One vector is turned by the same rotation once a tick. Each row is the vector after some number of ticks, and that number follows the row.
The counts run from 0 to 162.
[ -9.3  20.3  -9.1 -21.2   2.9  -7.5 -10.4   5.4  11.8  19.0 -21.4  -2.3
 -25.2   7.0 -20.8  -8.3  -3.2  14.8  -8.2   8.7  12.5  19.6 -28.3  22.9
  -5.4 -12.7 -22.8  17.7 -12.3 -22.2  -0.8  -3.3  -0.6  16.3  36.7  23.2
 -19.3  16.2  -8.5  13.5  22.3  -4.5 -11.8]
113
[  0.1  25.1 -10.1  -7.4  -1.3 -10.5  -2.7  -5.9  14.0  20.7 -11.4 -15.1
 -28.7 -12.5 -20.4 -11.8   2.3  -5.4  -6.6  27.2   7.0   3.5  -7.4  21.6
  -0.5  -6.1 -26.3  13.1 -17.4 -16.3  -1.1  -3.5 -14.5  -1.6  21.5  39.6
 -31.3  12.1   2.5  -8.0  27.1  16.3  -4.6]
161
[ 16.8  17.2  -8.0 -21.6  -3.2  -7.8   8.5   5.9   6.7   6.2  -1.0 -27.9
  -1.8 -15.0 -25.2  -3.8   8.3 -14.4  11.1  21.1  19.2  15.8 -15.8   7.3
 -10.8   6.3  -9.4   0.7  12.2 -19.7   3.3  15.5  -4.2 -27.8  12.0  28.3
 -34.6  33.4   0.3  17.8  14.8   2.2 -15.9]
47
[ -7.3  21.4 -22.4 -17.0   7.2   7.5  12.2  14.6  20.0   1.7  -4.1   2.8
  -6.2 -21.3  -5.3  -8.2   1.7   0.3  12.8  14.9  14.1   1.2 -31.0  11.2
 -18.9  13.7 -21.5  -8.0  22.6 -25.3  -9.7  11.2   1.6  -0.1  23.7  20.5
 -36.7  37.1 -16.2  11.0  11.4  -6.4 -25.1]
95
[ 12.7  27.0 -17.5 -18.1   4.8  -5.6   8.8 -17.1  -2.0  22.0  -0.2  -1.3
  -1.0  -4.5 -21.9  -0.2 -18.0 -12.8  22.3  13.6   9.2  12.5 -18.7  27.5
 -18.7   0.4 -11.5   3.2  18.9 -15.7  11.0  15.7 -17.6   1.1  26.2  26.7
 -19.5  27.8  -4.5 -11.5  29.2  12.9 -12.9]
71
[ -8.6  17.2 -21.9 -14.4  12.5 -10.0   9.1   0.7  22.1   4.5   2.7   0.0
 -14.0 -17.6  -4.0  -3.3  -1.3  10.2  14.4   6.1  17.8   8.7 -25.1  12.7
 -19.0  -2.0  -8.9   3.3  11.7 -28.7  -2.4   4.9  -8.3  -2.5  27.8  14.3
 -45.1  32.1 -18.5  -1.1  21.3   4.1 -23.9]
96
[-10.0   5.7 -13.4  -8.6 -14.0  -4.2  -1.0  -8.2   9.0  11.1   0.0  10.0
 -21.6  -3.1 -23.3 -30.6  -1.9  -6.0   0.6  16.9   5.9  13.4 -13.4  32.9
 -14.8  10.1  -7.7   4.9  -9.6 -12.8  16.9  -9.1   1.6  10.4  38.8  34.1
 -25.9  19.5  16.2  12.7  24.8  19.9 -14.5]
130
[-11.8  35.2 -14.5  -4.8   3.9 -14.4   3.5  -8.8  10.2  22.8 -21.9 -16.1
 -25.5  -7.1 -23.1 -14.2   0.0  -2.2 -14.1  29.8  19.6   3.7  -6.4  27.6
 -11.4  -8.4 -20.7  12.2  -8.1   0.2  -1.1  -1.2  -9.2  13.0  30.4  25.5
 -26.0   6.3  -3.6   2.1  26.7   5.7 -17.4]
11
[  8.6   8.9 -12.7 -14.8  10.2 -18.8   3.7  -3.2   1.9   7.7  -3.3 -12.2
 -10.1   9.1 -27.0 -15.0  -5.4  -2.1   1.5  16.0  14.3  13.3 -24.5  14.4
  -7.0  -1.7  -3.7  23.5   8.6 -16.0  17.3   8.2   0.2 -14.8  33.7  27.5
 -37.0  28.3  19.7  17.3  28.6  19.9  -6.8]
22
[ 12.4  20.7  -5.6 -14.0 -11.2 -20.5   9.4   2.2   2.9   8.8  -3.2 -15.4
  -4.1  -3.6 -14.2  -6.2 -17.3  -6.7   0.1  16.5  22.1  13.2 -26.2  35.9
 -25.1 -11.7 -17.5  18.1 -13.4 -11.4  12.6   7.2 -15.7  -6.2  26.2  34.4
 -15.2  17.4   2.2  12.4  36.7   7.2  21.4]
54
[  9.7   2.7  -1.9 -37.0 -26.6  11.4  -5.1   3.9   6.9  10.4   2.7   2.7
  -3.4 -12.5 -19.9  -0.4   1.4 -10.8  21.3   4.7   8.1  21.0 -22.3  23.5
 -13.6  16.9 -24.9  -3.6   2.2 -13.1  10.9  11.7  -4.3  -9.2  23.8  37.0
 -19.5  36.9  -5.7  21.5  22.0  -6.4 -14.6]
78
[ -1.6  15.5 -13.6 -33.4  13.0  -6.9  -3.5 -17.1  -5.4  26.3 -17.0  -9.7
  -8.9  11.9 -30.6 -13.8   3.9  -2.3   5.7  19.7  -1.7  10.0 -17.3  19.4
  -0.6   5.0 -21.9  10.4  13.1 -10.2   7.8  13.7   5.3  -2.4  33.0  29.7
 -24.9  28.1   7.5  11.9  21.6  17.4 -19.5]
18
[ -8.7  30.8 -27.8 -16.2  14.6  -7.4   9.2  15.9  17.5   4.7 -11.9  -0.3
 -30.1  -7.6 -15.7  -2.8  -5.1  10.4   6.3   7.0  15.1   7.9 -34.4  13.4
 -18.7 -20.0 -18.9  11.0   2.1 -30.8  -4.0   2.9  -1.1   4.9  26.6  19.9
 -34.5  28.9 -18.7   5.1  21.0  -1.1 -11.6]
91
[  2.9  28.8 -11.8 -16.0   1.3  -8.3   0.8 -15.1  -4.1  24.4 -17.4 -11.4
 -21.8  -2.3 -21.8 -16.9  -6.5 -14.0  -3.2  28.9   6.4   3.4  -7.6  30.8
  -2.2  -3.5 -28.2   7.8  -4.9  -4.6   7.1   2.0 -13.3   9.3  23.8  37.1
 -14.7   5.9   8.1 -12.1  29.0  13.1  -5.0]
162
[  5.2  13.9 -10.5 -26.7 -23.2  10.1  10.9  10.0   7.1  -0.3  -2.6 -14.3
 -15.6  -7.2 -12.2 -24.8  12.1  -8.3  -2.4  28.9  -8.4  -5.7 -10.8  17.2
  -9.8  20.0 -36.7   4.2 -12.1 -10.5  -0.6   1.9   7.5 -13.2  20.1  36.2
 -25.1  27.6  14.9  23.1  15.9   5.0  -2.3]
30
[-12.7  19.7 -14.3 -14.7 -13.0   6.1  11.8  -9.1  -2.4  19.2 -12.6  -0.3
 -17.4  -4.7 -19.1 -34.7  -7.5 -12.3  -5.0  27.3  -1.7   2.1  -2.5  42.2
 -21.9  12.4 -22.5   4.3  -6.6   2.0   5.3   4.6  -7.1  24.0  24.7  32.4
 -13.2  14.0  10.4   7.0  29.1  11.3 -12.6]
7
[-11.9  15.4  -8.2 -17.4  -9.8 -15.6  -9.9 -12.8   6.2  29.3 -20.1  -2.0
 -31.2   3.7 -26.1 -22.0  -3.9  -2.0  -2.0  13.1   9.1  16.4  -8.8  37.2
  -7.0  -5.1 -18.6   9.6 -13.6  -3.6   8.6  -3.0  -7.9  17.9  37.1  36.2
 -18.1  11.4   5.3   5.6  28.6  15.8 -18.1]
135
[-13.6  20.4 -14.2  -3.8  -9.0  -7.5   9.2  -9.6   7.8  15.6 -13.8  -5.5
 -18.1  -6.3 -15.1 -34.1  -9.5   1.9  -7.8  24.2   6.0   2.3 -13.1  37.5
 -18.8   4.4 -22.1  13.6 -13.1  -6.3   7.4  -6.5 -12.2  16.4  34.0  29.6
 -26.6   5.9   3.6   3.7  33.0  14.6  -7.6]
6
[ 11.6  17.4   0.0 -22.7 -17.3  -8.2   7.4   6.8  10.1  10.8  -8.9   2.1
 -18.2  -3.2 -21.8  -3.3 -16.8 -12.7   4.6  14.7  30.5  16.9 -27.0  32.0
 -32.3 -13.1  -8.1   6.0 -15.6  -6.5  12.2   2.3  -8.8   5.3  24.9  42.8
  -8.5  18.1  -5.3  17.5  31.7 -11.7  -2.7]
81
[  2.2  13.9 -23.8  -9.8   5.5  -7.6  20.3   0.5   2.7  -3.9   0.9  -5.7
 -12.5   3.9 -20.0 -28.1  -5.3  -3.2  -2.3  20.6   6.7   2.3 -14.2  18.8
 -26.3   3.4  -2.1  13.3   3.0 -14.6  19.1   2.1   0.6  -0.3  33.5  31.9
 -34.3  27.1  17.0  17.3  23.1  20.1   2.9]
151
[ -4.8  25.2 -10.5 -33.0   6.8   8.1   5.7  -1.7  -0.6  16.0 -22.4 -13.4
   0.8  11.8 -26.9 -14.8  14.2  -1.9   5.7  29.5   4.6   4.8 -12.7  11.1
   2.7  10.8 -30.1  12.4  12.9  -4.7  -2.0  16.2  12.1   3.3  27.2  21.6
 -16.9  25.3   9.9  33.1   8.2  -3.2 -19.6]
142
[-11.7  22.4  -7.3 -18.9  -5.3  -4.4  -4.9  12.4  23.1   7.9 -21.6  -9.6
 -22.2  -5.3 -15.7  -7.3   9.9  11.9  -5.6  13.6  32.7  12.9 -21.0  19.5
 -14.1 -11.3 -25.0   9.5 -11.4 -16.2 -12.7  -1.8   4.2   3.1  29.4  24.3
 -23.8  13.6  -6.9  29.3  15.9 -17.0 -18.3]
112
[  6.6  14.1 -10.4 -14.0  -9.2 -23.4   5.3  -3.4   9.4   9.7   4.5 -11.8
  -4.9 -14.8 -16.6   6.1 -15.1  -8.2  19.6   7.6  31.7  22.5 -23.4  26.8
 -20.8  -0.7  -6.2   3.6  -0.4 -19.4  12.7   6.9 -17.4 -15.1  21.7  28.4
 -34.8  20.3  -8.7  -0.5  37.3   6.6  -6.9]
75
[  3.0  32.4 -13.6 -26.0 -11.7   8.9   6.4   7.3  10.5  10.9 -12.0  -7.6
 -10.2 -18.0  -6.6  -3.9   1.1 -10.1  17.2  22.0 -15.0  -6.3 -17.1  17.1
  -8.0   0.6 -52.0  -0.9   4.1 -19.9  -6.6  17.1  -7.7   6.6  17.7  26.6
 -10.2  27.6 -11.1  -3.8  19.9  -3.4  -0.3]
62
[ -5.4  26.9 -26.1 -26.3   3.8  14.0  22.1   4.5   7.2   9.1  -9.4   4.0
  -1.4  -7.7  -8.1  -8.7  -5.8  -3.2  23.9  12.1   3.0  -1.3 -23.2  16.2
 -26.3  11.4 -29.2  -5.3  24.7 -14.9  -5.5  20.7   0.4  12.0  20.1  16.4
 -16.0  34.5 -10.1  16.0   9.6  -4.3 -28.9]
94
[ -8.4   9.5 -25.4 -12.5  -9.3 -12.2  11.5  -5.4   8.0   3.9   1.2   8.1
  -6.5   0.1 -18.5 -29.5 -10.9   0.9  -5.5  10.4   2.7   5.5 -22.1  30.3
 -24.3   8.6  -9.5  19.4  -6.6 -11.1  13.6  -2.3  -3.2   6.6  42.2  24.3
 -31.5  22.0  10.9   7.5  32.7  22.8  -2.8]
1
[ -6.2  17.0  -3.2  -8.5 -20.6  -4.3   4.9   5.5  20.3   8.6 -11.1  -5.0
 -16.9 -13.2 -18.1  -6.9  -1.9  -1.7  -1.3  10.9  38.4  17.9 -19.9  34.4
 -26.9  -0.1  -8.0   0.9 -13.5  -8.7  -2.1  -6.3  -9.7   4.8  29.0  31.3
 -23.8   8.7  -8.3  24.3  25.4  -8.9 -16.6]
107
[-13.4  18.3  -6.8 -28.6 -12.4   3.9  -0.1  -6.0   4.3  28.4 -31.4 -12.0
  -7.6  -3.8 -24.9 -16.4  13.5  -3.6  -5.7  30.3  15.4  10.9  -3.4  27.4
  -1.5  13.1 -36.8   5.2  -0.9   7.2  -8.8  10.2   2.2   6.4  25.4  26.5
 -10.6  15.3   4.8  25.5  12.6 -10.2 -20.2]
137
[ -0.3  15.9 -21.0 -19.0   2.8 -17.2  16.4   3.1   9.6   0.8  -3.6 -25.4
  10.8  -9.0  -2.1 -13.8  10.9   1.6  -1.6  26.7  11.7  -3.0 -20.8  18.0
 -15.5  10.8 -20.8  19.8   5.7 -12.7  -2.4  10.5   1.2 -20.3  25.2  12.7
 -46.5  29.9   9.2  13.1  28.5  11.0  -0.8]
149
[-11.8  10.9  -4.8  -9.1  -8.4  -7.0   0.0   0.3  12.7  16.8 -11.0 -14.0
 -26.3 -12.5 -18.7 -19.9   8.5   0.1 -13.2  17.0  25.6  17.0  -8.5  24.7
 -13.7  -1.1 -19.8   6.9 -17.8  -8.9   0.3  -6.7  -5.0   6.4  32.6  39.5
 -28.6   9.6   0.1  17.9  26.0   6.9 -21.8]
134
[  6.0  28.0 -14.1 -23.3  14.9   1.8  -0.9  -8.8  -0.2  24.7 -15.1  -0.6
 -32.1   4.1 -29.7 -12.9  -0.5 -12.8   6.4  26.9 -13.9   0.4 -11.2  11.1
  -4.5  -3.6 -16.6   0.2   3.7 -17.1   3.4  10.2  -3.5   8.7  30.0  35.4
 -20.8  22.4   8.5  -4.8  17.8  13.3 -18.0]
39
